One turning vector, and how many steps it has turned:
The counts run from 0 to 303.
[95, 115, 104, 113, 110, 121, 96, 106, 112, 109, 97, 127, 96, 92, 97, 118, 106, 147, 89, 91, 112, 84, 95, 90, 112, 100, 96, 94, 100, 101, 82, 94, 131, 71, 111, 79, 72, 92, 67, 114, 101, 103, 99, 90, 94]	186
[93, 105, 90, 97, 91, 86, 132, 108, 99, 94, 94, 78, 109, 101, 108, 126, 78, 87, 90, 97, 118, 87, 71, 123, 95, 130, 117, 80, 98, 108, 76, 83, 118, 88, 88, 96, 95, 88, 106, 102, 75, 92, 101, 94, 97]	117
[127, 113, 98, 99, 105, 109, 97, 84, 100, 98, 113, 124, 95, 126, 106, 105, 112, 123, 71, 93, 79, 123, 98, 92, 68, 79, 90, 93, 82, 79, 98, 102, 106, 115, 83, 89, 108, 114, 111, 104, 90, 96, 103, 114, 87]	6
[105, 107, 110, 103, 120, 97, 94, 91, 91, 111, 111, 116, 93, 109, 116, 127, 96, 98, 88, 72, 98, 97, 84, 96, 91, 92, 105, 73, 123, 106, 100, 89, 106, 90, 80, 73, 114, 92, 95, 66, 90, 112, 68, 102, 102]	140
[117, 108, 94, 84, 111, 103, 100, 123, 108, 109, 108, 102, 105, 104, 94, 122, 105, 85, 108, 86, 99, 103, 114, 81, 72, 94, 103, 96, 95, 121, 67, 95, 117, 102, 77, 78, 105, 88, 126, 92, 84, 85, 94, 132, 100]	101
[99, 93, 127, 96, 102, 112, 117, 83, 98, 147, 106, 101, 104, 91, 96, 106, 105, 73, 96, 98, 113, 84, 100, 79, 128, 92, 98, 102, 99, 92, 90, 90, 111, 117, 101, 91, 96, 122, 101, 94, 129, 88, 76, 87, 95]	47
[130, 128, 98, 93, 101, 91, 102, 111, 120, 119, 119, 126, 107, 117, 92, 103, 90, 129, 100, 102, 110, 109, 109, 90, 80, 92, 107, 101, 90, 124, 69, 91, 133, 103, 85, 74, 99, 93, 98, 94, 89, 96, 82, 101, 89]	4
[100, 102, 91, 115, 99, 86, 121, 114, 98, 125, 91, 98, 103, 102, 88, 125, 91, 135, 118, 106, 102, 107, 86, 107, 90, 92, 108, 110, 94, 120, 58, 84, 134, 97, 94, 98, 92, 108, 91, 102, 87, 92, 96, 94, 99]	151
[146, 99, 84, 120, 98, 106, 104, 119, 97, 84, 110, 110, 108, 130, 89, 80, 101, 94, 86, 89, 93, 103, 90, 100, 98, 107, 91, 111, 93, 96, 102, 96, 81, 80, 97, 120, 80, 95, 96, 116, 114, 84, 114, 116, 84]	165
[95, 105, 90, 101, 104, 120, 100, 110, 104, 119, 104, 96, 93, 95, 99, 120, 108, 137, 99, 91, 95, 94, 93, 96, 70, 104, 103, 104, 84, 118, 65, 105, 139, 85, 96, 96, 76, 92, 79, 97, 101, 118, 108, 88, 111]	282
[83, 112, 109, 106, 109, 128, 90, 93, 105, 90, 87, 122, 103, 105, 109, 119, 110, 135, 64, 80, 104, 91, 100, 94, 106, 87, 76, 97, 94, 83, 100, 91, 124, 79, 110, 92, 82, 95, 79, 105, 94, 98, 119, 103, 82]	187
[79, 124, 110, 83, 117, 97, 96, 82, 103, 96, 94, 89, 105, 89, 135, 121, 100, 118, 95, 85, 111, 99, 107, 112, 85, 94, 100, 102, 115, 107, 87, 104, 132, 69, 66, 100, 97, 114, 83, 77, 89, 88, 100, 87, 95]	287
[152, 127, 105, 106, 110, 86, 122, 114, 112, 93, 98, 114, 106, 100, 91, 104, 90, 96, 89, 76, 120, 104, 101, 99, 122, 117, 90, 103, 106, 140, 84, 102, 96, 85, 78, 101, 92, 97, 105, 89, 111, 90, 111, 107, 92]	163
[135, 92, 95, 112, 96, 117, 109, 130, 102, 89, 99, 115, 105, 122, 87, 90, 95, 77, 97, 95, 109, 89, 107, 114, 96, 105, 83, 112, 89, 98, 94, 106, 89, 110, 85, 105, 98, 95, 111, 126, 106, 93, 141, 135, 92]	68
[105, 91, 109, 102, 103, 119, 108, 92, 90, 117, 99, 83, 94, 100, 92, 129, 117, 109, 66, 105, 87, 89, 88, 127, 88, 103, 107, 93, 81, 88, 87, 85, 129, 121, 86, 97, 87, 118, 99, 105, 118, 88, 128, 72, 101]	280
[107, 104, 88, 120, 102, 98, 139, 98, 87, 112, 74, 98, 125, 131, 91, 106, 81, 85, 92, 113, 100, 99, 89, 105, 130, 94, 88, 99, 94, 107, 95, 90, 104, 92, 111, 118, 108, 100, 99, 121, 81, 73, 112, 104, 74]	17
[90, 84, 107, 123, 115, 121, 95, 102, 85, 110, 82, 92, 109, 127, 109, 104, 93, 64, 84, 93, 97, 74, 99, 119, 101, 90, 94, 53, 111, 108, 95, 88, 96, 98, 105, 94, 125, 100, 111, 73, 87, 113, 90, 89, 86]	272
[123, 115, 88, 88, 102, 90, 101, 127, 115, 123, 126, 113, 109, 110, 87, 125, 76, 101, 118, 76, 129, 102, 101, 83, 96, 95, 94, 115, 90, 120, 84, 120, 110, 104, 83, 85, 104, 103, 116, 101, 102, 96, 83, 115, 79]	197
[99, 102, 97, 119, 88, 98, 106, 131, 111, 85, 82, 102, 121, 90, 114, 95, 99, 101, 96, 103, 114, 96, 104, 110, 67, 84, 94, 102, 97, 101, 73, 141, 104, 104, 72, 95, 122, 111, 106, 93, 83, 121, 105, 81, 102]	254
[102, 96, 75, 110, 84, 96, 101, 135, 99, 83, 104, 87, 112, 113, 111, 108, 92, 91, 85, 85, 77, 86, 64, 111, 86, 97, 90, 77, 68, 107, 68, 117, 101, 103, 109, 106, 107, 90, 101, 99, 84, 113, 110, 100, 104]	119
[80, 108, 107, 125, 97, 104, 110, 101, 108, 100, 79, 112, 112, 112, 114, 123, 101, 124, 100, 121, 104, 101, 115, 100, 83, 89, 79, 95, 92, 79, 81, 108, 113, 93, 109, 78, 104, 100, 76, 123, 66, 96, 116, 104, 86]	56
[94, 100, 100, 96, 112, 123, 83, 114, 103, 118, 79, 75, 126, 106, 105, 109, 83, 107, 103, 88, 128, 81, 133, 111, 73, 96, 92, 116, 115, 93, 92, 122, 102, 85, 86, 89, 127, 102, 88, 87, 91, 99, 117, 100, 77]	95
[113, 83, 98, 82, 85, 93, 102, 92, 96, 112, 115, 81, 92, 103, 115, 96, 101, 53, 91, 110, 102, 71, 106, 93, 113, 113, 99, 85, 70, 104, 61, 97, 98, 109, 107, 105, 99, 115, 91, 103, 116, 110, 87, 67, 102]	81
[132, 133, 114, 111, 112, 87, 106, 119, 114, 78, 83, 117, 124, 88, 114, 91, 107, 92, 88, 95, 86, 103, 92, 86, 118, 82, 92, 100, 100, 105, 78, 121, 102, 89, 86, 97, 101, 115, 108, 79, 100, 83, 82, 82, 82]	159
[121, 82, 108, 147, 97, 107, 113, 93, 95, 101, 93, 143, 103, 111, 90, 111, 104, 106, 106, 112, 114, 111, 104, 103, 79, 98, 79, 103, 99, 87, 102, 96, 106, 100, 84, 75, 110, 112, 105, 111, 79, 111, 100, 122, 103]	203
[109, 95, 84, 92, 72, 82, 130, 87, 104, 102, 113, 81, 113, 104, 114, 90, 76, 81, 95, 115, 119, 95, 100, 90, 113, 115, 107, 94, 71, 84, 81, 99, 99, 82, 110, 114, 92, 106, 92, 125, 95, 102, 96, 78, 97]	212
[106, 95, 78, 107, 104, 110, 104, 96, 97, 80, 111, 100, 86, 132, 104, 100, 101, 92, 93, 85, 109, 87, 106, 131, 76, 118, 95, 90, 104, 114, 91, 87, 107, 79, 79, 104, 99, 88, 96, 118, 87, 121, 126, 132, 99]	265
[85, 93, 113, 109, 89, 77, 107, 111, 107, 81, 81, 104, 113, 95, 126, 123, 98, 92, 93, 92, 122, 105, 99, 117, 67, 96, 98, 99, 95, 92, 93, 124, 117, 109, 76, 96, 123, 121, 112, 92, 69, 101, 114, 96, 103]	253
[83, 122, 107, 109, 127, 116, 96, 109, 100, 107, 86, 94, 92, 90, 113, 125, 116, 126, 81, 91, 86, 94, 91, 98, 94, 90, 92, 99, 93, 120, 67, 99, 141, 95, 101, 95, 94, 95, 83, 97, 91, 101, 123, 107, 103]	283
[92, 111, 111, 89, 99, 112, 83, 88, 105, 101, 102, 113, 111, 108, 118, 94, 105, 133, 68, 83, 94, 88, 100, 99, 97, 79, 72, 109, 92, 69, 101, 111, 104, 91, 103, 116, 100, 116, 63, 111, 92, 103, 126, 97, 79]	188
[122, 122, 114, 79, 106, 109, 100, 101, 110, 107, 95, 79, 134, 103, 116, 81, 103, 104, 95, 86, 95, 99, 104, 82, 93, 78, 93, 100, 111, 102, 71, 105, 105, 87, 89, 113, 109, 95, 93, 75, 95, 73, 78, 98, 84]	290
[102, 124, 94, 108, 115, 97, 103, 95, 109, 91, 109, 121, 91, 92, 103, 109, 99, 91, 87, 76, 130, 90, 134, 99, 108, 131, 89, 103, 99, 130, 109, 107, 112, 67, 87, 99, 76, 113, 99, 105, 123, 87, 111, 94, 83]	32
[98, 97, 91, 98, 101, 108, 116, 92, 101, 95, 106, 93, 80, 105, 108, 134, 90, 77, 76, 99, 113, 80, 120, 100, 78, 129, 105, 70, 90, 100, 92, 100, 104, 104, 92, 70, 97, 97, 107, 102, 104, 110, 114, 81, 104]	83
[94, 84, 121, 109, 93, 111, 132, 71, 91, 142, 99, 92, 97, 97, 90, 127, 94, 84, 87, 89, 130, 87, 112, 95, 95, 110, 88, 100, 95, 85, 109, 83, 111, 118, 98, 89, 100, 121, 94, 97, 109, 91, 101, 96, 89]	48
[94, 113, 105, 129, 85, 101, 111, 129, 108, 91, 99, 135, 106, 78, 101, 98, 106, 105, 84, 81, 111, 100, 96, 78, 87, 103, 88, 87, 94, 117, 98, 130, 108, 68, 98, 92, 84, 108, 94, 94, 101, 118, 82, 71, 101]	27
[96, 83, 109, 108, 87, 96, 113, 125, 99, 83, 93, 102, 100, 86, 114, 114, 103, 87, 79, 92, 88, 94, 62, 135, 87, 103, 106, 78, 103, 81, 81, 97, 120, 93, 86, 101, 86, 113, 118, 89, 100, 82, 101, 69, 103]	121
[88, 85, 106, 102, 92, 114, 82, 112, 99, 92, 102, 112, 98, 93, 107, 79, 107, 80, 87, 83, 114, 75, 98, 116, 93, 98, 88, 117, 86, 84, 122, 126, 103, 88, 93, 113, 93, 130, 83, 104, 139, 103, 116, 79, 92]	223
[97, 91, 107, 118, 104, 102, 102, 93, 86, 111, 102, 130, 96, 89, 108, 80, 121, 80, 106, 102, 95, 101, 84, 63, 113, 85, 81, 100, 86, 87, 92, 96, 121, 79, 88, 118, 85, 124, 99, 117, 95, 99, 82, 118, 113]	205
[129, 128, 106, 101, 106, 105, 109, 96, 110, 109, 112, 125, 111, 131, 95, 111, 108, 112, 84, 93, 91, 122, 110, 91, 74, 85, 96, 84, 95, 110, 88, 84, 112, 98, 90, 62, 100, 93, 114, 97, 77, 80, 93, 123, 84]	5
[132, 98, 104, 110, 94, 94, 113, 113, 115, 97, 99, 106, 103, 84, 102, 84, 109, 81, 102, 87, 129, 96, 129, 100, 94, 112, 109, 102, 105, 134, 64, 113, 98, 85, 79, 104, 92, 96, 101, 86, 109, 99, 95, 96, 118]	259
[122, 98, 85, 110, 102, 96, 123, 89, 87, 116, 90, 79, 107, 98, 114, 100, 94, 91, 108, 102, 122, 83, 98, 96, 118, 109, 96, 103, 101, 116, 54, 95, 101, 78, 96, 117, 115, 91, 83, 94, 72, 110, 84, 103, 113]	112
[120, 90, 107, 117, 114, 101, 109, 82, 85, 94, 94, 120, 89, 101, 111, 116, 110, 93, 99, 87, 112, 101, 100, 110, 78, 101, 86, 103, 102, 106, 94, 89, 110, 103, 56, 90, 115, 112, 108, 89, 68, 118, 109, 133, 120]	106
[103, 88, 100, 110, 105, 100, 121, 57, 74, 92, 89, 86, 101, 91, 133, 101, 106, 81, 87, 104, 119, 98, 102, 102, 98, 108, 94, 101, 107, 86, 94, 81, 107, 80, 67, 128, 118, 114, 101, 103, 85, 100, 105, 108, 113]	110
[113, 88, 104, 115, 116, 109, 123, 73, 80, 130, 109, 80, 102, 106, 95, 141, 94, 103, 82, 74, 125, 88, 97, 109, 103, 102, 87, 122, 109, 107, 108, 101, 99, 115, 81, 115, 115, 118, 94, 79, 104, 105, 104, 92, 99]	145
